In the data rows, zero lies at 4.5, halfway between 4 and 5.
Every row has a hidden score. In each pair, how much higher is the second row's than the first's? 20 means about the same, 40 much higher and 0 much lower. The score is a weighted sum of the row's numbers plus the product of two more (or one squared), each taken from its middle value.
[5 5 3 3 3 5 3 3 4 5 4 5 5 4 5]
[5 4 4 4 4 6 4 5 3 4 3 7 4 7 4] -> 19
[5 4 3 1 6 4 3 2 6 6 7 5 4 1 3]
[4 6 6 7 4 3 3 4 4 4 5 1 6 5 6] -> 18
[7 4 5 4 3 5 4 4 4 4 4 4 4 3 6]
[3 4 4 2 3 6 6 4 5 7 7 5 5 6 2] -> 21
[5 6 4 4 6 5 5 3 4 6 5 4 5 6 6]
[1 6 7 5 5 5 8 7 3 5 5 4 7 6 4] -> 28
[6 3 5 3 5 6 5 6 3 3 4 6 5 2 4]
[2 4 2 1 2 8 9 3 5 7 5 4 4 4 2] -> 31
[5 3 2 5 5 5 1 2 6 3 3 2 3 2 3]
[5 6 5 6 5 3 2 3 3 7 6 4 3 8 6] -> 15
[4 6 7 7 8 3 5 5 5 4 7 3 6 5 5]
[2 5 5 4 4 5 7 6 4 5 4 8 2 7 3] -> 27
[5 5 6 7 5 4 4 7 5 1 4 0 6 2 7]
[2 5 6 5 2 5 7 7 2 7 7 3 8 8 6] -> 21
[4 5 5 5 4 5 4 5 5 3 3 2 6 3 4]
[3 5 5 3 4 5 6 4 5 6 6 4 7 4 5] -> 19
[5 4 6 7 6 5 3 6 4 2 3 3 6 2 4]
[5 4 4 4 5 5 6 3 6 6 7 5 5 5 4] -> 20
[5 5 7 8 5 4 1 7 3 3 4 3 6 2 8]
[6 4 2 5 6 4 4 2 8 5 5 5 4 5 4] -> 25
[5 3 7 7 7 4 5 6 7 3 5 3 6 2 5]
[6 3 3 6 7 5 4 4 6 3 4 4 4 3 4] -> 26
[4 5 6 4 5 5 6 6 4 5 6 7 5 6 5]
[6 4 2 4 2 3 4 3 5 6 5 5 3 6 4] -> 25
[7 5 8 8 6 2 3 5 5 2 2 2 7 1 5]
[4 3 1 4 5 6 4 4 6 5 6 4 6 3 3] -> 22
[6 3 5 5 5 3 2 5 4 2 1 7 1 5 6]
[5 5 4 4 4 4 4 6 3 4 3 8 2 7 5] -> 13
[5 1 5 4 5 4 2 6 5 3 6 3 5 3 4]
[4 6 5 4 2 5 4 6 5 4 6 4 5 3 2] -> 20
[4 6 4 5 4 4 6 4 4 4 5 4 6 4 3]
[3 8 3 2 1 7 7 2 3 8 7 6 5 8 4] -> 26
[4 5 3 4 5 5 5 6 5 4 3 7 4 4 1]
[2 5 2 0 0 8 5 5 5 6 5 7 4 6 3] -> 18
[5 7 8 8 6 1 2 6 2 3 5 3 5 5 8]
[3 7 1 3 1 6 4 5 5 5 6 7 4 5 1] -> 29
[4 4 2 4 5 5 5 2 5 6 5 6 4 5 2]
[4 6 5 4 2 5 5 2 2 7 6 4 5 8 5] -> 21
[4 7 6 7 2 6 6 5 6 5 5 3 9 3 4]
[2 7 7 5 5 4 5 7 4 2 4 3 7 6 6] -> 19
[4 5 8 7 9 3 3 8 4 2 3 2 5 2 5]
[3 4 5 5 6 6 6 5 5 6 7 4 6 4 5] -> 19
[4 2 3 4 5 6 7 4 8 4 5 5 5 2 3]
[5 4 7 8 5 2 2 4 2 3 5 7 3 6 6] -> 12
[4 4 6 4 4 3 5 5 3 6 5 3 4 6 5]
[4 3 5 4 2 4 4 4 4 4 6 4 5 4 3] -> 9
[3 3 7 5 2 4 7 4 5 6 7 4 5 6 3]
[6 3 9 5 5 2 3 6 3 3 4 3 4 5 7] -> 39
[4 4 5 6 7 3 3 6 6 2 2 2 3 2 6]
[8 5 4 5 4 6 3 6 4 3 3 4 5 1 5] -> 13
[5 4 2 4 4 5 5 3 7 5 3 5 3 4 4]
[7 3 3 3 3 4 1 6 4 5 6 4 3 5 2] -> 31
[5 4 4 6 4 4 6 3 3 7 8 5 4 6 7]
[3 5 3 3 3 5 5 6 6 4 2 8 3 5 5] -> 17
[6 4 2 4 3 6 4 5 5 2 2 4 3 3 3]
[2 7 5 4 3 6 8 3 2 7 6 4 7 7 5] -> 29
[4 5 4 1 1 7 5 8 5 4 2 4 9 2 1]
[4 5 4 4 4 3 3 4 5 4 3 5 2 3 2] -> 29
[4 4 5 5 3 4 5 2 7 8 7 4 5 6 5]
[4 3 8 6 4 1 3 8 1 2 5 5 5 5 7] -> 28
[5 3 8 7 7 4 5 8 6 3 4 3 6 4 4]
[2 5 6 6 3 5 7 7 5 4 6 5 6 5 4] -> 17
[6 5 2 4 3 5 3 2 5 7 6 5 4 5 3]
[2 6 4 3 4 7 7 6 4 5 6 4 7 4 5] -> 25
[5 3 5 5 6 3 2 2 5 6 6 3 5 5 6]
[8 4 4 6 7 3 0 5 5 0 0 5 1 2 5] -> 32
[4 5 5 5 5 3 6 5 3 3 2 2 4 3 7]
[5 3 4 4 3 3 2 4 4 6 4 5 3 6 5] -> 19
[4 6 5 6 4 5 4 6 0 1 3 4 7 3 4]
[4 4 4 2 2 5 5 5 5 5 5 4 4 5 5] -> 11
[7 4 5 5 5 4 4 2 4 5 6 3 4 6 8]
[5 5 7 5 6 3 4 4 4 3 6 2 6 4 6] -> 24
[3 3 5 4 5 6 7 5 6 6 5 4 6 3 3]
[6 5 2 4 3 6 5 5 6 4 3 5 3 4 3] -> 22
[5 6 6 8 4 1 2 2 3 2 4 0 3 5 9]
[5 3 3 3 5 4 4 3 5 3 4 3 4 4 3] -> 21
[3 5 2 2 0 6 5 1 4 6 5 4 4 7 5]
[2 6 6 6 5 5 6 7 4 3 5 4 6 5 3] -> 19
[6 5 5 5 5 3 3 5 2 2 4 5 2 6 7]
[6 4 4 4 6 3 3 3 5 6 6 4 4 5 3] -> 20
[4 4 1 1 1 7 6 6 3 2 1 9 2 2 1]
[4 6 4 4 4 4 6 4 4 7 7 5 4 5 5] -> 13
[5 4 6 5 7 5 6 3 6 5 4 3 6 4 7]
[4 2 5 2 6 4 4 5 4 3 6 6 4 3 5] -> 23
[5 3 0 3 4 6 2 7 9 3 0 4 0 3 0]
[6 5 3 5 4 4 3 3 4 6 5 6 3 5 3] -> 5
[4 3 4 3 2 3 4 6 4 7 5 4 4 6 6]
[4 6 8 7 7 2 2 5 2 2 4 2 5 4 8] -> 26
[5 4 5 5 3 3 5 7 4 4 3 4 3 3 6]
[7 3 6 5 7 4 3 7 5 0 2 3 5 1 5] -> 20
[5 4 3 3 4 4 5 7 5 3 3 7 3 3 4]
[2 6 6 5 5 4 6 5 4 6 3 3 6 5 6] -> 24
[4 4 5 4 5 4 4 6 5 1 0 5 3 2 4]
[2 8 3 5 1 6 5 4 3 4 3 6 5 6 4] -> 24
[3 5 4 4 5 5 4 3 3 6 4 6 5 7 5]
[5 5 9 6 4 3 4 5 2 3 4 3 7 6 8] -> 15
[3 7 7 5 6 3 3 6 3 4 5 3 7 4 5]
[5 6 7 6 5 1 3 5 2 3 4 0 6 4 7] -> 19
[8 2 3 7 7 3 0 0 6 4 2 4 3 3 6]
[2 6 4 5 4 5 4 5 6 4 4 4 6 3 3] -> 26
[4 6 3 4 2 6 5 5 6 5 4 5 3 5 4]
[7 3 4 6 6 3 2 5 5 4 4 5 2 5 5] -> 21
[3 6 4 4 2 6 6 3 4 5 4 5 5 5 5]
[3 4 5 5 4 6 7 6 5 6 6 3 7 6 4] -> 11
[3 4 6 5 6 5 7 5 5 4 4 4 6 5 2]
[5 6 6 8 5 5 3 6 3 4 4 3 6 4 6] -> 14
[7 5 2 6 3 4 2 5 5 4 4 6 0 5 4]
[2 5 6 7 5 3 6 4 3 5 7 4 7 7 5] -> 12
[4 5 4 5 2 6 6 4 6 6 7 4 6 5 3]
[5 5 1 1 3 8 3 3 7 7 5 9 4 3 2] -> 22
[6 5 3 3 4 4 2 3 4 7 5 6 4 6 4]
[4 4 3 5 3 6 5 2 5 7 4 5 4 6 3] -> 21
[5 4 4 4 2 6 6 3 5 6 7 4 5 5 4]
[4 5 3 3 5 5 5 3 4 7 7 6 5 7 3] -> 23
[6 4 4 3 4 4 3 4 4 6 4 5 5 5 4]
[5 4 7 3 3 3 3 8 2 8 4 4 5 5 5] -> 16
[8 5 2 5 5 3 2 1 4 5 4 4 3 5 5]
[5 6 6 8 7 4 6 5 6 4 4 3 5 3 4] -> 21
[6 5 5 5 3 5 3 3 2 6 6 5 3 8 5]
[5 5 6 5 7 3 4 5 3 3 2 6 3 7 6] -> 15
[5 5 5 5 4 4 5 4 5 6 8 5 4 6 4]
[4 4 7 5 6 3 6 4 5 4 3 4 6 5 5] -> 18
[5 6 6 5 6 4 5 4 4 4 4 4 7 4 4]
[4 5 3 4 4 4 4 3 4 6 5 6 4 6 5] -> 18
[9 4 3 5 8 4 1 2 5 5 3 4 3 3 5]
[7 2 7 8 9 2 3 2 5 4 5 2 4 3 8] -> 20
[5 4 7 7 7 3 4 5 4 2 3 1 6 3 6]
[6 4 5 6 4 6 1 5 4 4 5 4 3 5 7] -> 17
[2 7 6 5 3 5 5 6 4 5 3 4 7 5 4]
[6 2 5 4 7 4 3 7 5 2 3 5 4 0 3] -> 19
[4 5 4 2 5 4 6 4 5 6 9 5 2 6 6]
[6 6 7 5 7 3 4 6 6 2 2 2 8 1 7] -> 7
[7 5 0 7 6 4 1 4 4 4 3 5 2 4 2]
[4 5 3 1 2 8 5 5 6 7 6 5 4 4 2] -> 22
[1 4 7 4 3 3 3 7 3 3 4 6 5 5 6]
[6 1 5 5 9 3 4 4 4 3 5 2 3 3 6] -> 33
[4 4 2 5 4 4 5 3 4 6 4 5 2 5 2]
[3 4 4 3 5 7 8 8 9 3 2 7 6 0 0] -> 11
[2 7 6 4 2 6 6 7 2 4 5 4 7 6 6]
[3 3 2 2 2 6 3 4 8 5 4 7 3 5 0] -> 17
[2 5 3 3 2 5 6 2 4 5 7 4 6 3 4]
[9 4 6 7 9 1 0 2 3 4 6 3 3 4 8] -> 15
[2 6 2 2 4 7 7 4 5 8 7 4 6 5 2]
[7 4 3 2 3 3 4 4 5 7 7 7 4 6 4] -> 6
[2 6 6 7 5 5 7 8 6 4 5 4 6 4 5]
[5 4 4 6 4 5 3 6 4 4 1 6 3 4 4] -> 23
[5 5 3 5 4 4 3 4 6 4 4 5 3 4 3]
[8 2 4 5 8 3 2 2 8 4 6 3 3 3 3] -> 25
[5 4 1 4 6 6 4 5 5 3 1 7 3 3 3]
[3 2 3 3 1 4 4 5 5 6 4 5 2 5 5] -> 23
[5 3 6 3 5 4 6 6 6 2 3 7 6 2 3]
[3 1 4 3 3 4 7 4 5 4 5 4 4 5 5] -> 28
[4 5 6 6 6 1 5 4 5 2 3 3 4 4 7]
[9 3 3 2 4 6 6 4 5 6 6 5 4 5 3] -> 13
[5 6 3 4 4 6 4 3 3 8 7 7 4 7 4]
[5 4 4 3 6 5 5 2 7 5 6 3 3 3 4] -> 22
[4 5 3 2 4 6 5 2 5 5 3 7 5 5 5]
[3 6 7 5 6 4 4 5 3 3 4 2 5 4 5] -> 23
[4 7 7 5 4 3 5 5 5 3 5 1 5 4 6]
[3 4 4 0 3 5 5 4 4 5 3 7 4 5 5] -> 18
[6 4 6 8 5 3 2 6 3 1 1 5 2 3 5]
[4 4 2 6 3 6 6 4 6 4 2 6 3 2 2] -> 16
[3 7 3 0 4 6 6 3 5 7 6 4 4 7 6]
[6 4 5 6 4 4 4 4 4 8 3 2 5 2 6] -> 24
[5 4 4 3 6 4 5 3 6 4 4 7 4 4 5]
[4 4 4 4 4 4 4 3 4 3 4 6 4 5 8] -> 19
[3 6 3 4 4 5 6 4 5 6 6 5 5 6 4]
[6 3 5 5 8 4 4 5 7 2 4 3 5 0 1] -> 21
[4 6 7 7 7 3 4 5 5 4 3 3 6 4 4]
[3 6 4 6 4 4 4 6 3 4 2 8 3 7 5] -> 20
[4 3 6 4 5 0 4 6 5 4 6 4 5 5 3]
[5 6 5 6 7 5 4 6 7 6 6 2 6 4 2] -> 9
[5 5 3 3 4 5 5 6 7 2 2 5 7 2 3]
[6 6 5 4 7 4 3 0 2 5 4 8 4 6 9] -> 33
[2 6 6 5 3 6 5 6 2 4 5 3 7 5 6]
[4 6 6 4 4 5 5 6 4 3 4 4 7 4 5] -> 17
[6 7 5 4 5 5 3 7 5 2 2 3 5 2 3]
[4 5 5 5 4 4 5 5 4 4 4 5 4 6 6] -> 23
[1 5 4 3 4 5 4 6 6 3 3 3 7 1 5]
[4 5 2 2 3 6 4 4 5 7 5 6 4 4 3] -> 22
[4 4 5 5 5 6 5 4 4 5 7 4 6 4 5]
[9 3 2 4 2 3 2 3 5 3 4 6 1 3 3] -> 33
[5 3 3 3 5 5 4 7 6 2 1 8 1 4 4]
[4 5 3 3 5 7 7 4 6 8 7 5 7 5 3] -> 19
[5 3 3 4 5 6 3 6 5 2 1 8 2 4 5]
[2 5 7 3 1 6 6 7 4 7 6 4 6 6 3] -> 22
[5 5 7 6 4 3 4 5 4 1 4 2 5 4 6]
[5 5 1 5 3 6 3 4 7 4 4 7 2 4 4] -> 13
[6 2 4 5 5 4 5 3 6 6 6 4 5 5 5]
[7 4 5 7 8 2 1 8 3 2 2 6 2 4 7] -> 9
[5 5 4 3 4 4 2 2 0 5 4 5 3 6 5]
[5 4 4 2 5 6 3 3 1 6 4 7 4 7 6] -> 12
[7 4 5 5 0 3 2 1 4 6 7 5 5 6 6]
[5 4 3 2 4 5 2 4 5 6 1 3 5 5 3] -> 33
[3 6 6 4 4 3 5 5 3 2 4 6 4 6 7]
[2 8 4 3 4 7 8 6 5 6 6 5 6 5 5] -> 21
[4 4 1 4 4 5 4 2 5 7 6 4 4 5 3]
[5 4 5 5 5 4 4 5 8 5 5 4 4 6 2] -> 26
[5 6 4 5 3 2 4 3 3 6 6 4 4 7 5]
[6 5 3 3 4 3 4 2 3 6 4 3 3 6 3] -> 26
[3 5 5 6 5 5 6 3 5 6 7 4 5 7 6]
[4 5 5 6 5 3 3 6 4 2 1 5 4 5 5] -> 23
[3 4 6 5 3 4 2 4 4 4 6 2 4 4 6]
[1 6 3 3 3 8 9 5 8 6 5 5 8 2 0] -> 31
[2 7 3 5 2 5 5 5 4 3 2 4 4 5 5]
[2 6 6 5 5 8 6 7 4 3 4 4 6 4 4] -> 17
[7 5 5 6 4 4 3 4 3 7 5 4 3 4 5]
[5 4 5 3 4 4 4 7 2 2 2 7 4 6 4] -> 22
[3 6 2 1 0 9 7 6 4 5 4 7 3 4 3]
[6 4 3 3 5 6 4 7 4 4 3 8 2 4 3] -> 10
[2 6 5 4 4 7 7 4 5 6 6 4 6 6 5]
[6 3 2 5 6 4 3 6 5 4 1 8 2 4 2] -> 17
[3 6 1 1 2 7 4 3 4 7 5 8 4 6 1]
[5 4 5 4 4 4 5 4 3 9 5 3 4 6 5] -> 12
[5 6 4 7 1 4 2 3 4 4 4 4 5 4 7]
[4 5 4 4 4 4 4 2 3 6 6 5 5 7 4] -> 26
[6 4 5 4 5 3 3 3 2 4 2 4 3 5 7]
[6 6 5 6 7 2 3 5 6 1 3 2 5 1 5] -> 17
[4 5 6 6 5 4 4 3 4 6 5 4 4 7 7]
[4 6 4 4 3 5 6 5 7 4 5 4 4 4 3] -> 26
[7 3 5 5 7 2 1 1 4 4 7 2 3 6 7]
[3 5 5 6 5 4 4 5 5 3 3 3 7 2 4] -> 12
[3 6 2 2 2 4 5 3 4 6 5 4 6 5 6]
[4 3 2 4 2 7 3 5 6 5 5 6 2 5 5] -> 14
[6 4 3 3 2 6 2 3 5 5 3 4 4 4 5]
[9 3 3 7 4 4 2 6 5 2 2 3 0 2 4] -> 35
[7 4 2 2 6 6 2 2 6 6 5 5 4 3 3]
[4 5 2 3 3 7 7 4 7 6 5 4 5 4 2] -> 23
[5 3 3 3 3 5 2 2 4 6 4 5 5 5 3]
[2 6 5 4 6 5 6 4 7 4 6 5 6 3 4] -> 26
[6 6 3 3 4 5 4 2 5 6 5 6 5 6 5]
[5 3 5 4 6 3 4 4 5 6 7 3 6 5 4] -> 19
[3 3 4 5 5 5 6 4 4 5 6 3 7 4 5]
[4 5 6 7 5 2 4 6 5 5 5 1 6 4 5] -> 18
[3 5 2 3 5 9 7 7 6 7 3 5 6 3 2]
[6 4 2 4 5 5 4 2 6 7 7 6 5 4 4] -> 22
[5 4 5 6 4 4 4 5 5 3 4 4 6 2 3]
[9 4 4 5 7 3 4 6 4 2 2 7 0 4 5] -> 20
[6 3 6 5 7 1 1 4 2 2 2 6 2 4 6]
[2 4 7 8 5 4 6 6 5 4 4 4 7 4 5] -> 6
